The rows of R fall into a few groups, which share some directions, and each row is roughly a mix of its group's hidden directions, except some rows that fit no group.
R (102 x 10):
0:  30.4  -8.7 -21.7  17.5 -13.1  37.5  10.2   6.1  12.0  15.7
1: -15.5  -3.0 -24.6 -16.2  35.4   1.0 -11.6 -21.5  28.3 -11.0
2:   5.5  14.6  30.4   9.3 -28.6   0.0   4.4   2.8 -31.2 -28.5
3: -32.9 -20.7 -33.9 -12.1  -6.6 -19.3  -6.3 -17.2 -15.2  -9.9
4: -10.5  12.8  50.3  18.8  10.0  17.0  -1.9 -18.0   3.6  -2.2
5:   8.5  -1.3 -34.7 -13.9  20.2  24.3 -11.3   5.7  34.5   8.0
6:   1.7   7.4  46.5  -6.9  -2.7 -15.1  15.2  19.6  25.5  11.0
7:  19.9 -39.8 -12.9  21.1 -19.1  -4.5  19.7 -17.0  14.0   6.1
8: -21.5  24.6  11.7  -3.8  11.7  -8.9   9.4  37.5 -13.3  27.9
9:  11.3  28.9 -34.3 -18.2   2.5 -14.9   3.9  27.7  -8.8 -18.0
10:   5.7  -5.0  33.7  23.0 -33.0  -5.2  -5.7  -6.1 -30.1  -8.7
11:  14.7 -28.2  -7.0   2.6 -25.5  30.6  27.0   8.2  19.4   7.7
12:  -7.8 -27.0  -5.1  35.6 -24.6  21.9  -3.9 -16.8  -0.1 -20.6
13: -13.7  38.7  30.4  -7.9   0.0  -5.0 -10.4  31.9  -5.9   5.1
14: -11.1   3.4  19.3  -2.9 -19.4 -16.6   3.1   5.2  -6.5  51.4
15: -17.4 -15.2 -28.9   6.2 -10.2  26.4 -24.5 -24.4 -18.6  11.4
16:   9.5  -0.5   6.8   8.1 -24.7  43.3  -4.3  21.9  21.1 -16.2
17:  28.4 -15.5  20.0 -14.4  -1.3 -15.5 -11.8 -40.4  13.7   5.6
18:   9.4 -20.6 -14.6 -14.2  33.1 -11.5  -7.2 -17.0  -1.4  37.2
19:  -1.6  -6.8  -5.9   0.8  -7.7   5.4  -0.7 -15.7  49.1 -32.5
20:   3.2  -5.6  15.4 -20.0 -34.8  -1.7  14.3  -1.8  21.8 -36.2
21:  11.4  14.7 -51.1 -13.2  -8.0 -14.5 -17.1   1.0  -2.5  13.2
22:   0.6   8.2  41.8  26.5  -0.4  24.3  10.6  18.7  17.6   2.3
23:  -1.1   0.5 -26.9 -17.7  -9.7  -3.8  34.6  23.1  -4.2 -31.4
24:  16.7 -27.6 -21.5 -17.1 -31.7  14.7  -3.4  20.3  21.0  -0.1
25:  15.2   3.5 -23.2  29.1 -11.1  15.8  26.0  14.8 -22.8  21.7
26: -16.0 -10.2  -3.0   9.1 -14.6 -19.2  47.9  -3.1   7.9 -21.9
27:  12.0   8.1   0.8   4.3 -11.4  39.0   9.2  29.7  -2.7  32.1
28:   1.5  38.6  34.7   0.7   0.9 -17.0  -8.8  -5.4  -5.1 -27.8
29: -22.3   5.1  17.7   2.2  -5.8 -27.8  36.7  21.6  18.1   9.6
30:   3.1   4.9 -17.4  22.1 -21.4  36.6  -3.5  31.0  11.2 -12.9
31:  -4.0  12.4  26.9  22.1 -27.0  14.4   4.2 -13.0  -4.2  36.9
32:  43.6  -9.8  16.5 -11.5 -16.0  -3.3 -10.4  -1.1  33.3   0.2
33: -32.9 -30.8  -6.9 -13.7  -8.3 -15.1  25.7  -0.9 -10.4 -23.4
34:  20.0  27.4  26.6 -25.7   1.1  21.7  -7.9  21.1   2.7  19.7
35: -20.3  24.5  30.8  -6.5  -1.0 -20.6 -24.0 -23.8  -2.6 -17.5
36:  -6.7  20.2  -3.3   6.1 -31.3 -20.0  22.1  10.8 -32.2 -18.9
37:  11.4  27.5 -11.0  -1.0 -36.6   0.2 -10.9   2.3  -3.7 -37.5
38:  21.8   6.0 -50.3   0.6  -9.6  -5.1 -21.8  10.4  -4.3  11.5
39:  18.9 -17.6   5.1 -32.6  -4.1  -7.7  38.5  -3.0  -6.3  22.8
40: -13.6 -20.4 -15.1  37.9 -20.7  27.0 -13.4  -6.2 -14.7  -5.0
41:  -7.4 -26.2 -26.3   6.6  30.8   9.9  19.4   8.3 -11.5 -28.0
42:  -7.1 -12.1 -30.2  23.2  -8.3  43.8   3.4  11.4   2.2  -9.9
43:  -9.6  24.9  30.5 -20.0  -5.0 -32.1 -14.3  -5.4   2.5 -23.3
44:  -0.3 -20.1  28.1 -11.3   1.4 -10.8  43.2 -19.6   3.0 -13.5
45:   4.3 -11.6   6.0  -6.6   7.2 -50.0 -17.8   1.2  25.4 -12.0
46:  -7.5  11.0  25.3  -7.1  13.0 -23.3   1.7  20.4 -14.9  40.8
47: -15.8 -21.3 -10.6  36.3 -18.7  32.1   6.5  16.1   7.8   2.2
48: -10.4   5.0  -7.7 -17.8  13.7 -14.1  24.5 -19.6  20.1 -40.0
49:  -2.4   6.4  22.4  21.0  -3.6   5.7  20.4  36.4  24.2 -22.9
50:  27.3 -23.9   0.7  32.5  -8.5   8.9  14.1  28.4   5.1  18.0
51:   7.8  11.7  42.3 -13.0 -30.6  -9.9  18.2  12.2  14.6  -1.7
52:  17.4  27.0  22.0 -23.8   5.4  18.1  13.6  22.7  -7.8  26.1
53:  -7.9  30.3  25.2 -15.0   5.9 -33.7 -15.1  -2.7  -5.4 -24.6
54: -35.0   6.3  21.0   3.6  15.6 -10.3 -27.0 -30.6  -9.8   7.4
55:  30.0   5.4  -8.0 -12.6  25.3  10.5 -19.4   7.7  25.7 -29.8
56: -16.7 -33.8 -18.6 -12.7 -16.1  25.4   2.1 -17.4 -16.7  21.7
57: -20.0   7.8  43.3  -3.9  18.7 -16.1 -22.4 -18.5  -4.0  -8.2
58:  47.8 -23.1  -2.0  -0.6 -17.5  19.3   2.6  -1.5  17.7   8.0
59: -29.6  -9.2  24.0  36.5   2.2  16.8 -21.1 -12.1   9.5  -7.1
60:  -8.2  34.7   3.0  -4.0   1.6  29.5 -26.0  16.0  -9.2 -26.5
61:  11.1   0.1 -54.2 -10.1   8.7  22.6   0.9   4.0  10.3  -2.8
62:  21.5 -12.1 -22.1  -3.2  -1.9   5.2 -31.7 -38.0  -7.4 -15.4
63:   9.6 -14.4 -17.3  -8.1  -1.4  10.3  15.3   4.6  10.9 -52.3
64:  20.3  -4.8 -27.3 -23.4  11.1   5.9  24.5  -7.6  30.4 -20.3
65:  -7.9 -23.1 -35.9 -17.4   3.6  19.7   6.6  24.0 -20.7  15.7
66:  29.7  -1.6 -36.2 -10.8   3.7  11.9 -29.3   0.8  23.1   5.9
67:  26.6 -11.1 -17.5   8.1  19.7  32.1 -14.8   4.6  20.1  24.8
68: -14.7  33.3  30.1   5.7   1.3 -17.0 -26.8 -21.7 -10.2   6.3
69: -19.3  -6.8 -27.3 -26.1  -1.9 -21.0  -9.6  -5.2  -3.4 -38.2
70:  -7.0 -13.2  43.0  13.1   4.6  17.6  32.1  16.7  -1.6  -1.5
71: -20.9  22.4  17.3 -12.7  13.6  24.5 -23.8 -23.3 -24.0   4.5
72:  -5.5   5.9 -32.5  22.2   1.1 -22.1 -30.5  -0.1   7.4 -28.2
73:  16.5  26.7 -38.3 -18.0   0.8 -16.6  -4.5  20.3  -6.6 -18.9
74:   9.0   2.5  27.0  19.0 -34.4  -1.9  -3.1  -0.3 -36.9 -12.0
75:   7.3  11.8 -22.0  11.1  34.3   4.1 -35.2  -6.4  -6.9  23.8
76:  -4.9   4.3 -28.6   5.6 -20.7  11.3   3.0  -1.5  35.6 -34.0
77:   7.9  17.0 -29.3  27.0  10.8  14.2  -2.1 -11.3 -22.3 -31.6
78:  -2.4   4.8  13.9 -26.9  11.3 -19.2  -9.9   0.4  14.7 -46.2
79:   1.6  -3.3  14.4  14.7  -9.2  44.2  -2.8   6.7  18.6 -31.8
80:   2.6   8.8 -32.3 -26.7  38.5  12.7  -8.4   4.1  13.3  11.7
81:  13.6 -17.8   0.4 -14.1  -2.6 -22.1 -39.3  -4.9  17.9  28.4
82: -10.8  10.0  32.5  12.0  23.7 -22.7 -30.8  -9.6   6.3  17.5
83:  21.9  -2.9  17.2   0.4   0.0  38.2 -17.4 -13.4  -9.5 -32.7
84:   6.0  25.8  20.0   5.7  13.8 -27.0 -20.2  27.5  22.9 -12.2
85: -15.0  -1.7  -8.3  55.6   7.8   4.5   7.1  -8.5 -11.0  13.0
86: -29.3 -25.5  27.8  19.5  18.4   6.1  -6.4 -12.1  24.4   8.1
87:  -6.9 -28.3  -5.5  15.2  -0.8 -11.0  15.1  17.5   0.5  46.0
88:   7.4 -18.6  -0.8 -35.3  13.5  -5.5 -25.8   4.3  36.1   6.0
89:  45.5  -6.2 -18.4  15.7 -18.3  17.0   6.0 -12.5   4.6  18.6
90:   7.5 -33.4 -21.0   3.8  16.5  28.3   0.5   6.1  14.7  30.5
91:   0.8  29.9   7.0  -5.9 -11.0 -20.3  -4.5  -6.6  -7.4 -47.5
92:  15.5   7.7  22.1  44.9   5.9 -12.5  -2.2  14.4  25.9   2.6
93: -22.4   9.4  30.3 -17.3   2.8  17.7  19.8  37.0   1.3  -0.4
94:   4.1  26.0 -27.7  16.4  -9.6 -12.3 -15.7  -4.1 -27.3  30.1
95:  -3.1 -17.5   9.2   9.5  15.1  38.2 -12.6 -25.7  23.0 -18.9
96:   1.3  19.4 -27.3 -14.4  13.5 -41.9  -4.7   9.0  -6.0 -22.0
97:  22.7  19.8   0.4 -27.5  13.5   2.5  27.4  20.0 -29.7   0.3
98:  -8.2   0.7  12.8   0.2  16.0 -13.6   8.7  12.8 -40.5  36.5
99:  -0.3 -22.4 -11.1  26.1  -5.5 -24.9 -10.5 -21.4  19.7 -31.2
100:  34.1   2.3  11.8  10.2  24.9  22.3  15.2  29.7  11.9  10.3
101:  10.7  -0.2 -20.6  -4.4 -23.3  -3.9  16.5  -7.1  37.4 -32.3

Here is one row of each group, with its name. Which group are the others in?
  6.6 -15.1 -17.4  12.2 -29.6  40.1   6.1  21.6  12.2  -4.6 -> (83)
 29.1  21.4 -28.8   8.7  30.6   4.2 -15.8  11.0  -5.8 -17.9 -> (28)
 -8.9  15.3  -3.8 -14.2  19.8  -8.0  11.0  -9.7 -48.6 -17.9 -> (20)

-37.5 -17.0  34.2 -23.7   3.6   3.9 -10.8 -10.6   5.6 -13.2 -> (83)
 17.8  43.6  -0.9  27.4   9.1   3.9  -9.4  -5.0 -20.8 -16.4 -> (28)
 32.4  24.3 -31.3  31.8  -2.2   6.8   3.3   5.7  -8.3   9.6 -> (83)
 21.3  31.4  24.4  36.2  17.0  -5.7 -10.6  -7.3   7.1   1.8 -> (83)
-13.9  36.7  21.4   0.5  -8.2 -33.6  -8.5  -6.7 -23.0  -6.9 -> (28)
 -2.7 -14.6  -6.2  10.8 -40.8  13.6  39.3   1.8  -6.8  -7.8 -> (28)
-22.4  13.6  22.8  -1.0   5.8  -6.4  27.8  35.6  19.4  13.7 -> (20)
 16.7  -5.4  -4.2 -18.7 -10.4  33.7  -5.1 -24.8 -18.1  31.5 -> (83)
 10.4  36.9  27.6  19.9  -8.4  -9.0  18.6  14.4 -22.1   7.9 -> (28)
